In the data rows, zero lies at 7.5, halfway between 7 and 8.
Some points, one per row:
   6   8   7   9   6   9   5  10   5   9   8   7  10   6   8   6
  10   4   9  11  12   9  12   8  10   8   9   8   4  11   7   8
  11   3   9  11  13   9  14   7  11   8  10   8   1  12   7   8
  11   4   9  10  13   8  15   6  11   8   9   9   1  11   7   9
   8  10   6   4   7   8   7   5   6   6   7   7   8   6   9   7
   6  11   4   5   4  12   0  12   0   8  10   6  11   1  10   4
   4  12   6   3   1   7   0  10   2   9   7   7  14   2   7   5
   2  15   5   1   0   5   0   8   2   9   4   5  15   0   9   6
   6   7   9   5   5   1   9   5  12   8   4   9   9  10   4  11
   9   5   9  10   9   8  10   8   9   8   8   6   6   9   7   8
  10   5   7   7  10   6  12   5  12   7   7   9   4  11   5  10
   4  12   6   4   3   9   1  10   2   6   8  10  11   3   8   5
  10   4  10  10  11   8  13   7  11   7   8   8   3  11   6   8
  11   4   9  11  12   8  14   6  11   7   9   8   2  11   7   9
   8   6   8   7   7   5  10   6  11   7   6   8   7  10   6  10
   3  12   6   3   0   4   0   8   5   9   4   6  15   3   7   7
   6   9   6   8   7  12   4  11   2   7  10   8   7   5   9   4
   9   6   8   9   9   7  10   7   9   7   8   7   6   9   7   8
   4  11   7   3   3   4   3   5   8   8   4   7  14   5   7   9
  10   4   9  11  12   7  15   6  12   7   8   9   2  12   6   9
   5  11   6   4   4   8   2   8   4   8   7   8  11   4   8   6
   7   6   8  11   8   9   7  11   8   8   8   9   7   9   7   8
   9   6   6   6   8   5  10   6  12   7   6  10   6  10   5  11
   8   6   8  12  10  11   7  11   5   8  10   5   7   7  10   6
  11   3   9  11  12   8  15   6  11   7   8   9   1  12   7   9
  10   4   9  12  13   9  14   7  10   7   9  10   2  11   7   8
  7  8  6  5  6  8  5  9  4  7  8  7  8  6  8  7
  11   4   9  11  12   9  13   7  10   7   9   8   2  11   8   8
   8   7   8  11   8  11   5  10   5   8   9   5   8   6  10   5
   3  12   5   3   0   9   0  12   0   9   7   8  12   2   8   5
  10   4   9  13  11  10  11   9   9   9   9   7   5  10   8   7
  11   5   7   9  10  11  10   7   7   7  10   8   4   7   8   6
  10   4  10  11  12   8  14   6  11   7   9   8   3  11   7   9
Then 10 other points, each followed by its number:
  10   4   9  10  11   6  14   6  13   8   8   9   4  12   6   9 0
   8   8   8  11  11  10   8   8   6   7  10   6   7   7  10   7 1
   3  11   7   5   2   6   1   9   4   8   6   7  14   4   7   6 2
   8   6   9   8   7   6  10   7  10   7   7   8   6  10   6   8 3
  8  9  6  4  8  8  7  6  6  5  7  9  6  6  8  8 4
   9   5   7   8   9   7  11   7   9   7   7   7   5  10   7   9 5
  10   5   9  11  10  10  12   9   9   7   9   7   3  10   7   8 6
  11   3  10  12  13   8  15   6  12   7   9   9   2  12   7   9 7
  7  8  6  6  6  7  6  7  7  8  7  8  9  6  8  7 8
   6   9   8   4   5   2   7   4  11   8   4  10  11   8   5  10 9
Which of these numbered points is nearest to each point below, ignoring the 2 directions in which the first points spread most? Its number follows each.
   4   8  10   7   3   2   6   7  11   9   3   8  12   9   4  10 > 2
   4  12   4   1   1   6   0   8   3   8   6   7  14   2   8   6 > 8
  7  8  8  7  6  8  7  9  7  6  8  9  7  8  7  7 > 3
   8  10   5   4   7  13   3  10   0   6  11   7   6   3  10   4 > 4
   2  14   4   1   0   5   0   8   1   8   4   5  15   0   9   6 > 5
   5  12   5   6   5   9   0   9   2   8   8   4  14   2  11   5 > 1
   9   5   8   8   9   9  11   8   9   6   9   9   3  10   6   7 > 3
  11   4  10  11  13   8  15   6  12   7   9   9   2  12   7   9 > 7
   9   6   8  12  12   9  10   7   8   8   9   6   6   8  10   7 > 1
   4  11   5   5   3   9   0  12   1   9   8   7  13   2   9   5 > 0
   7  10   6   3   6   8   6   7   5   6   8   8   7   6   8   7 > 4
   9   6   8   7   8   5  10   6  12   8   6  11   5  10   5  11 > 9
   9   4   9  13  10   9  11   9   9   8   9   6   6  10   7   7 > 2
  10   4   8   9  10   6  12   7  13   8   7   9   4  11   5  10 > 0
   9   5   8   9  10   7  10   8  11   8   8  11   4  11   6  10 > 9
   6   9   8   7   7   6   6   6   8   8   6   8  10   7   8   8 > 9
  11   6   7   8  11  10  12   6   9   5   9   8   2   9   8   8 > 4
   9   6   8  10  10   9  11   8   9   7   9   6   5   9   7   8 > 6
   3  12   6   4   1   8   0  11   1  10   7   7  14   2   8   5 > 0
   8   6   8   8   7   5   9   7  12   9   6   9   7  10   5  10 > 0
   5   8   8   7   4   8   5  10   5   8   7   7  10   6   7   6 > 3
   9   5   8  14  11  13   8  11   6   7  10   6   6   8   9   5 > 2
   9   6   8   8   9   6  10   7  11   7   6   9   4  10   5  10 > 6
   9   6   9   8  10   7  12   5  10   6   7   8   6  10   7   9 > 7
   8   6   8   6   7   5   9   7  10   9   6   8   6   9   5  10 > 6
   9   7   8  11  11  10   8   7   8   8   9   6   8   8  10   6 > 1
   8   6   7   7   7   4   9   6  12   9   5   9   7  10   5  11 > 0
  7  6  9  9  6  5  9  8  9  8  6  7  9  9  6  9 > 2
   2  12   7   3   1   3   0   7   6  10   4   6  15   4   6   8 > 2
  10   5   9  11  11   8  12   7  10   7   8   7   4  10   8   8 > 7
  8  7  8  7  7  7  9  7  9  7  7  8  7  9  6  8 > 3
   8   6   8   8   9   4  13   5  13   8   6   8   5  11   5  10 > 0
   8   5   9  12   9  10   8  10   6   8   9   7   6   8   8   7 > 2
  10   6   7   8  10   8  11   6   9   8   9   8   4   9   8   8 > 8
  10   5   7   9  11   9  11   7   9   7   9   9   4   9   8   8 > 8
   9   5   9  12  11  10  11   9   9   8  10   9   4  10   8   7 > 0
  11   7   7   9  12   9  12   6   9   5   9   8   3   9   9   8 > 4
  11   4   9  11  12   8  14   7  11   7   8   8   2  11   6   9 > 6
   8   6   9  12   9  10   8   9   7   8   9   6   7   8   9   6 > 2
   7   8   7   7   6   8   6  10   5   7   8   8   8   7   6   7 > 3
   9   5   9  10   9   8  10   8   8   8   8   6   6   9   7   8 > 6
   2  13   6   4   0   8   0  12   0   9   6   5  15   0   9   4 > 6
  11   6   9  10  14   8  13   4  11   7   9   8   3  10   9   9 > 1
  10   6   7   9  11  10  11   8   8   7   9   7   3   9   8   7 > 5
  10   5   8   9  11   8  12   7   9   6   9   8   3  10   7   8 > 5
   9   5   8  11  10   9  10   9   8   8   9   6   5   9   8   7 > 0
  10   5  10   9  10   5  15   5  13   8   7   9   3  12   6   9 > 0
   3  12   7   4   2   5   0   7   6   8   4   6  15   4   7   7 > 2
   8   5  10  12   8   8  10   9  10   7   8   7   7  10   6   7 > 2
   5   8   9   7   5   4   8   6   9   9   5   8  10   8   6   9 > 2
